In the data rows, the value 128 means zero.
Here are some numbered points:
064 109 168 195 012 058 159 030 071 198 111 147 228 216 093 088 0
068 113 119 156 096 090 126 039 096 172 125 136 158 167 127 094 1
042 122 082 115 114 103 122 033 112 162 085 171 121 187 150 087 2
039 121 128 175 040 060 144 000 060 206 115 149 188 227 122 087 3
074 117 123 157 061 079 125 021 087 182 160 129 156 186 115 103 4
071 137 097 163 054 085 110 021 076 171 155 145 157 205 123 127 5
062 111 130 169 052 065 146 004 077 200 119 131 188 213 111 065 6
111 119 119 113 178 130 153 142 171 144 051 119 106 111 154 082 7
215 140 103 097 167 191 078 210 146 079 203 116 085 051 141 186 8
143 128 136 100 201 157 142 197 175 098 061 120 093 086 138 133 9
169 108 158 163 121 125 128 114 098 138 176 098 139 103 115 114 10
058 140 138 176 038 074 136 022 069 192 125 148 198 219 115 109 11
177 103 131 124 170 146 101 139 127 111 168 097 098 070 127 108 12
208 121 140 104 213 172 129 229 173 089 139 094 094 033 139 140 13
205 125 097 112 165 170 092 186 145 064 209 109 067 063 127 177 14
101 134 071 112 145 129 106 073 133 136 138 139 101 143 149 116 15
104 118 112 122 141 133 133 126 139 124 095 134 126 142 139 108 16
060 152 053 107 116 129 105 053 122 139 103 171 098 195 155 123 17
108 126 172 129 142 122 169 146 148 152 048 130 152 135 119 105 18
145 121 117 130 134 138 116 116 110 126 163 135 121 131 122 134 19
082 150 110 128 095 105 120 093 125 132 102 152 143 180 121 148 20
195 119 110 099 181 169 105 170 142 093 184 111 075 056 135 133 21
163 135 126 084 194 174 115 242 190 077 109 128 082 061 151 170 22
165 117 145 133 158 134 127 151 140 118 135 102 111 082 121 096 23
049 169 075 130 046 101 106 052 094 136 151 180 141 245 138 172 24
056 113 104 180 050 069 140 000 061 227 147 122 163 196 115 051 25
056 128 107 144 095 099 132 022 094 187 105 157 150 202 113 088 26
170 130 145 121 146 143 127 175 143 101 134 113 118 105 126 154 27
128 137 153 165 073 106 133 115 086 142 131 126 178 161 112 144 28
156 140 099 087 174 161 114 191 177 096 116 139 082 085 152 153 29
170 101 139 107 203 167 127 172 161 107 119 098 079 057 148 081 30
206 152 144 099 185 170 104 255 170 046 162 109 103 060 130 201 31
197 172 123 075 168 189 086 255 183 040 162 152 085 085 138 232 32
104 126 141 161 070 095 129 092 094 157 145 144 164 178 122 141 33
117 112 144 158 059 093 124 081 092 146 151 125 176 161 108 125 34
111 139 128 117 120 141 123 150 124 117 132 142 119 143 135 146 35
177 127 121 106 169 149 105 201 149 096 148 116 105 068 135 169 36
147 139 159 121 144 143 157 221 167 093 081 136 143 119 129 168 37
079 139 191 155 059 079 173 133 120 145 063 158 213 190 094 147 38
115 138 077 077 186 158 114 140 178 119 098 146 072 113 170 123 39
139 116 132 158 094 115 118 103 090 130 163 113 150 124 110 129 40
172 070 216 199 086 084 168 087 071 172 172 082 198 096 085 080 41
102 137 078 046 244 184 116 196 210 091 039 148 042 091 171 107 42
158 119 108 127 138 151 108 106 114 119 200 109 095 094 137 115 43
137 142 097 094 161 156 106 156 156 095 121 135 103 119 148 157 44
195 131 153 107 169 167 129 229 156 072 141 114 120 071 125 180 45
212 136 105 092 204 182 083 215 167 076 166 114 061 030 141 150 46
085 151 072 094 142 130 105 127 155 126 103 159 092 148 154 143 47
121 147 090 093 159 150 113 143 141 110 126 146 084 125 137 146 48
208 098 127 118 204 164 109 167 146 098 184 079 070 028 147 119 49
174 178 129 097 126 154 105 250 161 058 135 145 125 119 135 244 50
137 134 166 138 103 124 139 163 123 119 130 127 155 127 113 157 51
053 097 186 200 057 059 181 018 081 214 072 121 219 187 100 039 52
100 114 125 142 118 107 139 091 123 155 110 140 140 149 133 105 53
077 154 039 104 116 136 095 059 120 136 146 161 086 180 170 137 54
122 121 077 137 124 122 103 057 100 144 175 124 096 144 144 114 55
072 133 102 139 092 113 134 032 094 160 133 153 134 194 133 102 56
097 124 082 170 067 091 119 000 042 190 199 135 146 174 123 079 57
096 102 159 152 132 105 158 096 120 165 079 122 156 144 119 094 58
168 112 154 132 142 129 147 164 134 113 141 110 123 092 114 114 59
036 127 100 141 092 082 143 009 104 201 080 160 151 193 143 062 60
129 135 116 103 167 146 134 179 173 112 084 148 118 115 132 129 61
155 102 155 120 190 143 143 138 142 127 114 100 112 066 122 078 62
109 123 124 160 089 103 130 063 083 166 137 119 153 156 125 103 63
208 115 128 127 151 154 105 165 126 094 199 108 094 065 129 154 64
054 126 086 115 118 106 134 036 124 168 079 153 116 188 138 073 65
122 120 129 141 105 121 136 110 119 137 122 128 137 145 119 129 66
146 154 124 143 052 114 106 129 096 110 198 142 161 160 113 204 67
149 173 064 062 170 193 088 214 194 061 131 155 066 104 153 197 68
190 167 113 099 132 171 090 233 153 060 180 127 101 092 139 221 69
147 128 117 110 133 142 117 143 136 103 152 119 100 106 137 140 70
136 145 131 133 086 111 111 122 102 133 171 138 154 147 108 154 71
135 134 161 111 182 154 161 202 187 112 049 109 108 081 145 107 72
078 115 200 194 044 063 176 064 084 190 090 123 224 189 085 098 73
172 175 060 063 158 177 067 205 158 060 175 150 065 109 161 209 74
118 099 173 189 085 093 147 081 086 160 147 105 174 148 103 106 75
086 105 161 156 118 089 180 091 118 167 062 119 162 139 122 071 76
149 121 074 126 131 124 094 069 111 137 187 117 084 125 142 102 77
060 164 078 105 088 115 114 098 136 134 094 178 127 201 150 166 78
144 135 105 096 170 159 120 161 145 102 133 136 083 115 128 147 79
159 121 106 092 186 165 107 179 163 099 121 129 080 086 146 133 80
121 120 144 120 169 130 167 168 166 134 050 123 125 116 141 100 81
093 118 057 102 169 132 112 037 137 162 115 121 068 132 154 049 82
097 133 113 125 125 118 125 085 114 142 145 137 126 145 129 105 83
106 140 106 086 199 162 138 184 196 107 047 153 081 092 153 113 84
144 132 136 120 161 134 144 166 156 102 122 124 121 093 132 131 85
203 145 136 096 178 177 118 236 172 054 147 125 090 066 136 201 86
150 118 102 143 112 137 106 101 101 127 187 112 129 116 120 115 87
157 112 158 126 158 139 146 170 139 118 119 113 136 093 131 131 88
136 089 124 171 122 112 110 038 079 163 189 104 119 108 112 066 89
185 117 157 136 122 128 124 158 122 111 152 099 129 097 110 139 90
162 098 130 125 178 143 122 134 144 129 140 103 101 071 133 095 91
052 113 162 168 073 075 167 050 098 192 072 147 184 193 120 087 92
070 091 193 199 060 056 175 012 082 220 082 106 230 179 105 043 93
224 142 166 106 209 180 128 255 182 067 140 098 098 027 128 168 94
226 127 144 081 231 189 111 255 181 064 145 113 067 009 133 171 95
140 125 122 135 129 123 130 105 116 133 152 120 125 127 135 112 96
197 108 240 113 232 163 180 255 226 090 032 081 128 023 122 128 97
081 133 146 125 154 111 183 130 162 155 018 136 145 152 139 079 98
177 126 105 111 143 145 092 159 128 098 189 126 093 106 137 167 99
193 125 159 129 151 146 134 192 150 093 156 111 132 073 120 159 100
078 139 130 172 032 080 123 058 075 151 144 159 199 214 103 147 101
136 148 140 105 135 137 133 193 156 101 107 135 135 128 124 180 102
199 154 087 094 145 176 077 196 134 056 192 139 077 103 146 202 103
077 101 169 168 090 091 167 051 097 188 090 129 177 163 092 063 104
115 141 114 128 096 128 125 128 122 128 114 146 145 157 129 157 105
124 143 074 087 154 157 091 135 138 096 161 148 085 133 151 155 106
188 145 178 113 160 151 128 255 171 078 118 112 144 075 118 198 107
162 135 109 102 132 146 108 152 131 101 190 131 103 094 139 161 108
131 127 111 097 193 151 133 162 142 123 088 121 097 096 144 106 109
136 119 077 083 227 170 107 122 177 127 098 116 037 056 156 059 110
054 148 113 081 169 141 157 146 183 129 011 156 111 166 158 108 111
085 149 089 107 109 129 113 117 141 118 111 173 130 169 145 156 112
149 164 110 093 125 155 102 183 146 089 140 145 121 139 147 201 113
119 121 176 198 036 074 141 059 050 176 156 107 196 172 083 116 114
173 099 135 088 243 169 137 197 192 108 090 097 066 027 142 079 115
130 111 075 121 131 138 092 071 110 141 172 121 096 105 131 092 116
078 152 116 156 048 095 124 052 081 169 148 157 168 217 126 142 117
202 125 171 106 194 171 131 255 180 063 107 104 109 052 121 168 118
166 126 105 103 170 155 107 152 135 103 159 112 081 083 142 123 119
176 117 135 078 254 180 135 226 187 100 075 093 057 028 154 088 120
Which five points above are nearest to each new point, looking only along the 4 directions in which the numbered points spread most? Their numbers follow each, nearest first.
076 073 132 157 128 098 174 017 084 198 091 107 133 124 130 005 --> 104 76 1 60 58
137 143 124 110 139 138 115 157 131 091 130 149 116 131 134 154 --> 35 70 44 79 48
136 155 115 145 065 128 096 122 096 119 185 140 157 165 121 188 --> 67 71 105 40 28
090 131 110 156 073 098 116 031 073 177 167 137 141 182 119 096 --> 4 5 1 56 63
188 139 128 097 208 182 122 255 189 055 110 110 077 051 146 174 --> 22 86 118 94 95
220 124 154 101 208 176 126 241 185 077 126 093 082 018 129 121 --> 13 94 95 118 46
115 131 151 142 107 116 143 118 116 142 107 135 148 150 120 127 --> 66 53 105 28 58
115 105 157 158 104 110 154 096 110 165 099 111 155 136 123 085 --> 58 76 53 66 75
114 146 114 112 137 137 131 137 150 125 090 138 120 131 143 106 --> 16 35 61 48 109
086 153 132 140 075 110 124 094 112 136 120 154 165 191 132 149 --> 20 33 105 28 117
123 159 114 134 054 116 117 110 093 115 179 159 165 192 116 196 --> 67 71 33 28 105
126 144 078 083 175 153 114 144 150 111 129 141 076 119 150 145 --> 48 44 79 106 39
108 128 128 130 138 129 134 123 136 143 098 121 123 115 128 099 --> 16 53 66 96 83
111 103 132 120 170 127 153 124 158 148 078 118 111 102 136 068 --> 7 81 16 109 62
154 104 194 183 092 103 162 120 098 145 140 104 189 113 102 120 --> 75 28 10 41 40
074 144 073 100 163 143 117 115 158 120 080 167 086 155 161 133 --> 47 39 112 48 16
048 109 140 164 067 083 167 000 081 195 101 137 176 204 119 069 --> 6 3 92 25 26
214 111 100 086 219 190 102 198 186 079 174 108 037 015 145 118 --> 46 49 21 13 95
071 110 127 177 046 075 142 015 065 195 126 144 180 199 114 073 --> 6 25 3 11 4
100 123 120 146 071 111 131 082 092 146 143 134 160 172 113 136 --> 33 34 63 28 66
150 128 114 099 181 154 131 185 170 094 115 120 083 091 151 129 --> 80 29 79 109 9
125 154 066 100 133 153 078 106 117 099 174 148 081 134 147 155 --> 106 48 15 108 77
209 133 067 070 237 216 079 197 177 068 180 117 006 032 154 134 --> 46 21 8 95 14
133 114 164 195 027 074 129 056 059 152 197 122 193 182 079 144 --> 114 34 101 75 33
106 117 118 125 107 118 127 078 110 135 140 135 129 144 135 135 --> 83 66 53 96 19
121 101 179 174 093 089 160 079 085 174 130 113 182 140 103 096 --> 75 34 104 63 28
061 117 167 188 042 059 161 024 068 191 112 136 213 207 104 084 --> 0 6 11 3 73
066 165 086 099 083 122 114 112 143 131 098 187 140 213 149 177 --> 78 112 20 105 17
100 139 117 113 158 133 149 132 164 129 076 137 122 135 148 104 --> 16 7 81 61 109
125 152 074 094 129 155 091 127 125 119 163 147 102 150 143 174 --> 106 48 35 44 47
156 141 095 069 231 189 113 233 204 068 092 123 054 056 153 160 --> 22 29 120 80 68
173 107 115 118 168 158 113 146 129 111 182 102 090 058 128 107 --> 12 119 21 91 64
130 102 183 192 086 084 131 070 068 175 150 093 179 138 095 092 --> 75 114 34 41 63
123 141 085 096 167 153 120 128 145 113 135 141 085 121 159 123 --> 48 79 44 106 39
189 125 139 116 162 158 120 187 128 091 195 105 103 077 134 162 --> 64 36 100 21 99
124 110 182 123 136 112 169 172 157 129 059 111 145 115 116 103 --> 18 81 88 72 98
059 145 114 132 082 100 142 081 124 159 089 153 155 186 127 128 --> 20 56 53 26 1
173 139 132 097 192 165 132 223 174 080 108 121 100 079 128 161 --> 22 45 29 36 118
091 128 145 153 053 088 137 081 089 151 136 142 184 191 120 147 --> 33 34 101 117 28
084 140 158 173 022 075 145 064 072 159 153 146 216 225 103 164 --> 101 117 11 114 33
189 113 105 114 180 161 083 154 136 099 202 112 073 048 131 121 --> 21 49 64 119 12
113 094 167 170 084 084 160 071 088 179 123 110 177 140 107 089 --> 75 104 63 34 58
181 162 113 066 180 184 108 255 198 036 117 147 088 089 151 225 --> 32 86 22 68 31
101 145 091 113 093 131 112 109 131 132 132 154 127 173 141 165 --> 112 105 20 35 78
108 146 157 151 060 100 137 141 108 125 127 152 180 179 110 182 --> 28 33 105 71 51
157 121 137 124 151 144 135 174 154 107 146 124 110 096 122 150 --> 27 85 88 70 59
131 149 153 117 129 146 127 184 142 114 101 142 139 116 132 161 --> 102 37 85 27 35
085 112 124 127 127 115 147 093 122 156 089 127 130 148 140 086 --> 53 58 16 83 66
123 122 168 190 023 071 135 061 052 149 184 113 211 187 091 145 --> 114 34 101 75 33
039 120 167 152 081 069 177 058 111 196 037 137 181 192 123 078 --> 92 104 76 52 60
157 126 093 100 168 154 106 134 152 102 157 129 075 077 141 120 --> 119 79 80 70 21
086 109 167 175 069 081 154 055 087 183 102 110 204 171 111 089 --> 104 92 73 75 1
104 102 088 149 122 109 118 018 090 175 172 103 105 135 125 058 --> 89 55 116 63 77
172 143 126 124 145 149 122 162 146 099 160 123 123 092 130 164 --> 27 70 108 36 99
114 132 128 118 141 135 144 145 135 138 100 130 122 130 130 109 --> 16 35 66 85 61
136 138 118 131 095 116 103 115 109 120 164 134 146 137 133 157 --> 71 19 40 105 66
095 135 156 185 034 063 143 060 073 166 142 137 200 212 094 151 --> 101 114 11 117 33
049 129 165 152 082 070 163 054 109 184 046 143 194 197 111 088 --> 92 104 73 76 26
074 144 135 163 026 082 144 065 081 159 123 149 196 228 115 152 --> 101 117 11 33 5
156 098 147 126 177 131 138 137 141 131 105 098 109 066 127 069 --> 62 91 23 30 59
095 119 129 135 131 120 130 089 126 144 109 129 139 148 126 112 --> 53 83 66 16 96
096 105 153 144 119 102 172 081 130 176 052 137 174 157 122 073 --> 76 58 104 53 98
153 173 071 067 160 186 080 214 174 053 134 155 068 121 160 219 --> 68 74 32 103 69
120 116 144 162 086 103 125 055 081 163 172 113 150 140 111 093 --> 63 34 75 40 89
198 116 109 089 218 190 093 198 163 077 157 105 058 026 148 147 --> 46 13 21 49 95
196 128 064 075 211 181 080 199 169 077 184 102 028 049 154 149 --> 46 21 14 8 49
134 137 120 143 087 125 112 119 108 119 178 129 151 147 112 171 --> 71 67 40 19 105
163 102 188 160 163 126 166 195 143 105 090 099 148 069 109 118 --> 88 59 23 85 62
072 117 094 143 090 098 117 027 095 175 133 141 120 192 133 088 --> 56 1 26 4 2
186 120 143 094 209 163 125 219 178 086 112 107 078 047 145 143 --> 13 22 118 94 80
111 161 121 118 124 142 121 182 165 104 084 153 126 154 146 178 --> 102 35 61 113 44
114 116 100 150 110 100 124 045 078 158 161 121 138 146 128 093 --> 63 55 1 83 89
126 146 075 138 101 130 085 073 110 123 195 145 115 149 135 151 --> 55 77 87 19 71
097 184 100 127 055 122 096 123 112 101 155 174 158 207 125 219 --> 67 24 105 78 112
081 164 179 153 058 089 169 168 125 128 063 155 219 197 096 185 --> 38 28 51 105 20
207 145 096 091 177 182 078 241 154 049 212 130 063 054 147 205 --> 8 14 103 69 32
105 135 164 142 098 108 154 132 128 141 101 138 167 147 120 126 --> 66 28 58 51 105
071 152 142 159 031 082 134 081 086 154 124 156 192 213 116 162 --> 101 117 33 11 34
196 129 157 133 137 147 120 208 144 095 155 111 136 086 119 162 --> 100 27 45 90 36
133 151 144 101 163 142 146 246 188 087 049 147 127 119 141 178 --> 37 102 9 61 72
191 137 096 108 161 172 085 175 130 077 201 121 071 075 127 173 --> 14 8 99 103 21
133 115 148 155 085 102 122 074 092 158 190 113 150 124 106 109 --> 40 34 63 75 10
156 123 145 125 134 137 132 190 132 100 139 126 130 110 117 164 --> 27 102 85 100 90
121 145 147 144 119 114 141 125 117 137 109 133 156 151 117 127 --> 66 105 53 51 35
195 121 141 100 213 176 115 219 171 086 130 099 074 037 131 140 --> 13 46 94 95 22
044 136 155 148 081 088 163 079 118 163 053 157 184 204 130 118 --> 92 38 26 104 20
089 117 225 186 069 072 184 107 105 170 053 117 231 163 104 091 --> 73 38 104 76 92
085 098 198 167 083 073 187 076 096 179 085 100 200 153 088 063 --> 104 73 76 92 93
135 151 085 098 144 153 087 156 138 099 150 150 099 133 141 179 --> 106 44 48 113 79
095 152 100 131 086 100 108 080 115 147 136 149 143 185 137 144 --> 20 33 56 105 83
108 125 114 155 077 109 114 055 091 156 168 136 146 156 127 124 --> 63 34 33 4 1
070 155 123 126 078 091 133 100 125 140 087 159 165 204 145 130 --> 20 78 105 112 33
092 148 100 105 096 129 122 127 140 117 107 162 122 169 142 163 --> 112 105 20 35 78
156 140 144 097 182 155 136 200 175 097 088 130 101 088 129 135 --> 9 61 72 85 29
209 111 155 112 198 167 124 209 153 086 146 097 085 040 126 135 --> 13 49 94 36 45
087 120 126 092 202 140 154 150 192 134 015 135 092 108 164 076 --> 7 84 81 111 109
080 121 129 149 102 093 150 047 105 179 098 132 152 184 127 082 --> 1 26 56 104 63
112 141 124 112 144 135 139 131 148 126 096 139 113 125 141 120 --> 16 35 61 109 85
192 131 112 085 201 182 098 206 166 070 154 112 063 049 139 154 --> 46 21 13 36 22
144 114 153 119 152 119 154 159 146 128 110 110 123 100 121 106 --> 88 85 59 23 62
180 116 167 129 156 140 145 200 148 107 133 102 134 078 114 163 --> 100 27 88 59 90
109 117 126 123 145 123 147 114 129 141 092 132 140 122 131 090 --> 16 53 58 66 83
162 169 056 070 170 182 076 218 160 055 179 160 061 116 157 223 --> 74 68 103 32 69
159 134 144 132 126 144 119 179 133 097 141 139 135 117 117 176 --> 27 102 51 90 70
074 099 138 171 089 077 155 017 099 209 093 116 169 168 115 047 --> 104 6 92 1 25
100 124 132 129 115 113 148 108 129 150 097 128 137 139 124 111 --> 53 66 16 58 83
123 107 176 177 041 089 146 069 070 161 156 129 199 172 096 125 --> 114 34 75 33 28
202 136 108 105 168 174 089 189 136 074 217 116 088 081 128 176 --> 14 8 64 103 99
182 129 065 070 222 184 078 188 165 086 187 118 038 043 152 132 --> 46 21 14 8 49
107 111 144 106 184 133 166 140 175 143 041 121 111 108 148 076 --> 7 81 98 109 18
176 143 113 080 201 184 114 233 179 069 121 133 090 080 143 174 --> 22 86 29 36 45
185 139 067 059 223 209 093 200 193 075 152 130 027 055 155 150 --> 46 68 22 29 80
107 143 056 084 171 157 107 113 157 119 112 149 068 113 150 120 --> 39 48 47 106 15
065 128 161 168 058 073 166 058 101 177 093 141 195 202 120 105 --> 92 11 73 104 0
203 125 132 081 197 181 106 211 150 081 179 096 071 030 130 143 --> 46 13 21 49 8
090 154 087 116 103 130 101 117 141 120 115 163 110 171 146 158 --> 112 47 78 105 20
126 108 181 192 070 084 147 074 074 167 166 106 186 146 086 089 --> 75 114 34 41 63
158 138 134 124 150 140 133 177 146 104 133 124 119 110 128 150 --> 27 85 88 70 102
196 158 066 080 153 185 067 176 138 071 229 141 055 104 145 199 --> 103 74 14 8 99
182 132 169 125 152 158 143 213 142 103 145 096 134 064 114 161 --> 100 45 27 36 107
169 100 139 111 207 154 138 158 147 111 121 099 084 042 127 083 --> 30 62 91 23 115
122 136 091 122 101 124 105 083 115 131 151 147 129 163 137 143 --> 83 105 19 55 15
053 113 154 176 053 071 172 012 072 207 115 121 186 194 118 058 --> 6 3 25 52 92
210 111 195 146 156 132 144 212 137 090 139 094 133 049 110 162 --> 100 45 107 90 59
139 128 168 141 120 118 130 172 125 111 129 122 161 125 127 158 --> 51 90 27 88 102
137 129 118 123 143 140 118 148 129 115 142 116 095 114 125 131 --> 70 19 79 85 35
170 082 224 194 101 092 157 107 086 154 154 080 190 096 079 076 --> 41 75 10 40 114
199 130 094 063 233 193 096 226 184 065 140 118 030 041 153 149 --> 46 95 22 13 86
068 127 142 115 139 114 163 108 169 159 019 131 138 153 136 071 --> 98 18 76 58 7
088 141 136 162 068 094 129 075 090 163 146 149 172 193 118 136 --> 33 117 34 101 63
156 094 152 197 077 100 108 041 047 156 232 093 153 125 087 093 --> 89 75 40 114 10
086 117 127 153 097 086 162 034 103 170 107 131 164 176 119 071 --> 1 104 26 63 92
226 136 121 092 213 186 106 220 171 061 173 108 058 032 135 165 --> 46 95 13 8 94
189 122 172 150 104 131 107 171 107 118 193 106 156 090 110 157 --> 90 10 100 59 51
099 147 086 075 168 163 123 154 190 106 069 154 075 127 159 136 --> 39 84 61 47 48
149 176 067 062 176 173 092 199 176 069 131 167 049 124 171 200 --> 68 74 29 44 103
157 146 127 142 068 124 105 126 085 106 208 134 151 159 109 190 --> 67 71 40 28 87
094 125 104 120 144 124 132 098 140 147 107 133 102 146 126 093 --> 16 83 53 15 96
068 102 142 167 085 081 149 028 098 200 097 130 166 169 120 050 --> 104 1 92 6 26
056 125 136 146 086 099 165 064 113 173 059 138 170 190 133 080 --> 92 104 26 76 60
127 082 118 172 110 100 119 006 064 179 186 097 120 116 103 049 --> 89 57 63 55 4
057 122 122 174 069 088 150 007 071 190 115 134 174 194 117 078 --> 6 25 3 4 26
127 132 114 143 087 119 120 108 097 128 172 132 143 169 120 154 --> 71 40 33 105 66
209 113 115 100 210 164 097 174 154 098 190 085 056 032 132 117 --> 49 21 46 14 64
108 105 134 174 088 099 137 042 087 172 157 119 154 136 122 078 --> 63 1 75 4 89
136 142 155 125 124 126 139 196 159 106 099 138 150 126 132 165 --> 102 37 51 27 85
238 122 140 085 249 209 106 255 189 047 145 084 044 000 142 154 --> 95 94 46 13 118
130 141 142 086 188 158 142 215 187 106 054 137 108 101 141 132 --> 9 72 84 61 37
113 143 109 140 083 123 103 100 100 132 168 137 134 159 124 162 --> 71 105 40 19 33
080 103 158 169 100 081 162 042 094 186 090 112 185 160 117 062 --> 104 92 76 1 58
082 150 122 107 134 119 140 127 148 141 074 155 129 151 142 127 --> 16 112 20 105 47
110 142 131 133 061 105 126 095 100 145 146 143 154 175 123 138 --> 33 34 28 71 20
167 171 125 086 136 180 114 255 173 045 131 147 118 119 137 235 --> 50 32 69 86 113
133 162 064 099 136 162 095 148 131 101 158 164 090 141 140 186 --> 106 113 48 44 108
184 097 138 121 210 162 141 169 151 122 115 097 092 044 135 076 --> 30 62 91 115 23
175 125 119 106 190 159 131 181 156 098 125 114 078 060 136 129 --> 80 30 36 119 29
099 115 126 105 208 144 156 155 178 137 047 120 089 083 148 069 --> 7 81 109 84 72
068 144 132 166 029 078 133 061 077 155 146 152 185 214 113 145 --> 101 117 11 5 33
070 141 115 125 110 121 122 102 130 137 094 163 136 172 145 133 --> 20 112 105 78 53
203 113 190 143 144 128 139 212 137 102 148 094 148 065 096 139 --> 100 90 59 88 27
115 173 107 033 242 196 138 255 245 057 001 173 076 108 183 193 --> 42 84 22 68 9
114 112 164 182 045 088 137 057 067 164 154 118 195 172 093 125 --> 114 34 75 33 101
105 138 076 104 150 144 105 106 131 125 127 145 092 129 153 120 --> 15 48 47 106 16
163 124 120 098 182 167 121 190 168 093 126 109 096 071 143 131 --> 80 29 36 79 119
061 116 143 175 069 063 158 014 071 199 115 123 184 189 109 073 --> 6 25 3 92 11
107 173 145 104 104 143 130 210 173 089 080 173 155 159 134 225 --> 102 37 113 50 35
189 114 107 106 189 173 103 183 152 088 159 109 067 054 148 138 --> 21 46 119 49 36
157 120 101 119 156 147 096 133 133 110 163 113 073 088 134 137 --> 119 70 108 43 99
202 097 150 144 173 146 127 151 115 115 191 079 101 038 108 115 --> 12 64 49 23 91
103 143 101 116 126 129 116 106 116 135 124 141 119 141 137 127 --> 83 16 15 35 66
076 162 064 147 053 111 092 046 083 142 195 180 135 216 128 163 --> 24 5 117 56 101
129 153 149 102 140 154 126 201 150 095 119 135 132 123 131 170 --> 102 37 27 113 85
095 128 156 138 124 115 154 131 136 143 069 130 146 163 135 118 --> 18 58 16 53 66
134 144 164 118 111 126 135 189 156 098 101 139 160 141 127 176 --> 102 37 51 35 27
009 152 068 143 042 089 122 007 092 169 103 188 158 255 137 138 --> 24 5 117 26 11
079 133 151 151 055 091 147 114 110 137 097 154 196 214 114 158 --> 38 33 28 101 20
202 118 139 088 207 180 111 231 172 071 140 114 077 035 139 141 --> 13 46 95 94 22
215 105 119 117 188 160 108 173 134 097 191 093 079 029 127 131 --> 49 21 64 12 14
016 096 118 151 099 083 171 000 105 221 052 134 148 188 132 012 --> 60 26 92 6 65
105 114 149 139 120 100 149 104 117 163 094 122 158 146 116 091 --> 58 53 76 66 63
114 115 119 132 138 108 139 077 121 162 117 131 135 135 118 086 --> 53 83 66 96 58
084 154 091 115 121 122 123 133 143 121 094 166 129 166 144 156 --> 112 47 105 20 78
144 134 130 111 135 146 121 191 155 103 107 119 126 116 125 163 --> 102 27 85 61 37
220 118 149 099 219 167 113 229 163 081 142 087 074 009 130 125 --> 13 95 94 46 49
098 156 138 109 129 133 134 182 157 114 074 151 138 157 147 168 --> 102 61 35 37 105
209 107 174 122 171 157 135 189 143 102 151 085 106 046 116 116 --> 100 13 23 49 59
139 151 177 137 123 125 156 206 147 105 077 124 156 136 126 171 --> 37 102 51 88 27
101 115 040 099 179 145 098 046 134 148 143 131 049 115 154 053 --> 82 15 116 77 55
085 148 148 138 088 108 143 124 134 141 083 163 169 198 120 164 --> 20 105 38 33 28
090 165 074 102 108 138 105 121 143 119 126 178 120 193 153 168 --> 112 78 47 20 105
143 123 144 135 119 130 134 148 136 117 126 125 140 123 122 141 --> 51 35 66 88 59
114 117 139 130 151 126 147 128 134 139 092 119 130 120 114 098 --> 16 18 53 58 81
106 098 126 190 052 074 111 000 036 194 197 123 165 177 114 068 --> 57 4 25 6 5
133 099 158 199 032 080 127 032 043 174 215 113 192 167 095 112 --> 114 34 75 4 57
198 130 153 109 169 165 118 233 154 072 143 123 112 071 138 184 --> 45 86 31 36 107
192 122 152 113 164 155 120 226 155 089 150 120 118 075 129 165 --> 45 100 36 27 86
144 114 158 171 069 089 149 074 067 159 176 114 184 136 095 105 --> 75 34 114 40 63
142 126 110 104 168 155 122 161 143 107 135 111 094 100 145 133 --> 79 119 70 80 44
132 129 159 127 109 118 135 173 136 106 112 133 160 141 120 184 --> 51 102 35 105 37
091 136 088 118 100 119 108 065 115 151 137 137 123 163 147 125 --> 83 15 56 55 20
065 141 047 131 081 103 096 000 088 175 158 144 113 182 140 086 --> 56 5 57 26 2
126 097 154 159 123 104 156 096 113 153 120 091 136 107 120 075 --> 58 53 96 10 66
111 100 169 149 124 106 158 108 124 158 090 111 147 121 123 077 --> 58 76 53 18 66
114 099 188 180 074 085 158 066 089 177 133 107 195 145 094 094 --> 75 114 104 34 73
158 116 160 157 137 119 133 108 116 136 158 123 140 093 114 096 --> 10 96 40 59 23
165 115 130 139 122 128 130 147 116 118 170 115 130 107 121 142 --> 90 19 70 59 10
189 163 093 073 173 183 089 245 181 044 152 143 073 094 155 215 --> 32 68 74 86 69
104 150 081 095 129 148 113 107 140 123 121 162 097 146 140 150 --> 47 112 48 15 106
030 093 113 141 107 077 160 000 103 224 064 125 144 187 128 008 --> 60 26 65 6 104
193 132 154 113 157 152 124 221 158 080 139 129 121 079 127 180 --> 45 100 36 107 86
114 115 112 134 122 117 123 063 112 155 147 127 115 139 114 082 --> 83 53 55 96 63
090 133 133 154 069 091 119 066 099 161 134 140 160 191 124 132 --> 33 117 34 63 1
174 086 125 163 124 113 112 055 077 163 219 082 113 090 112 067 --> 89 10 87 116 43
100 121 136 139 117 107 148 079 124 158 101 132 135 150 116 103 --> 53 58 66 83 63
108 106 113 142 097 092 128 053 085 169 149 132 127 141 123 082 --> 63 1 83 56 53
150 166 105 104 123 149 111 165 142 109 151 140 107 121 139 174 --> 113 44 108 70 79
180 135 105 084 195 168 104 184 159 093 135 121 073 078 151 141 --> 80 29 36 119 21
050 140 161 146 061 082 158 106 115 171 068 141 196 210 124 133 --> 38 92 20 33 73
088 113 196 192 044 057 169 068 069 185 125 113 228 185 091 094 --> 73 114 0 93 104
211 070 136 137 212 163 135 107 120 133 187 054 056 000 117 027 --> 49 12 91 30 62
125 107 161 172 096 094 148 087 098 159 139 117 168 148 098 107 --> 75 34 63 28 40
110 117 055 084 211 171 103 106 159 117 103 134 046 084 174 082 --> 110 39 109 82 48
051 166 086 120 087 112 111 074 136 130 102 192 134 225 148 152 --> 78 20 17 24 112
196 129 159 113 160 158 126 255 161 073 155 118 112 067 116 177 --> 45 107 31 86 118
085 110 113 145 120 092 138 026 098 191 137 114 133 144 120 048 --> 1 63 56 26 89
125 138 106 082 186 161 137 172 182 113 069 136 080 099 165 111 --> 84 109 39 9 61
098 150 079 110 101 128 095 096 122 118 151 147 111 171 139 157 --> 112 54 15 105 20
051 137 154 171 033 073 143 047 088 183 100 148 205 213 115 123 --> 11 0 101 92 3
128 151 103 141 056 118 104 123 091 111 183 152 148 169 116 195 --> 67 71 105 33 28
205 121 106 082 229 190 105 207 180 077 160 101 045 035 162 136 --> 46 13 95 21 49
099 118 149 177 062 083 138 065 087 163 152 124 173 170 101 111 --> 34 63 33 75 114
134 139 133 135 110 130 124 128 114 137 142 124 146 140 129 122 --> 66 96 19 35 40
178 145 090 092 161 169 076 180 136 075 188 126 074 097 138 185 --> 103 14 99 8 108
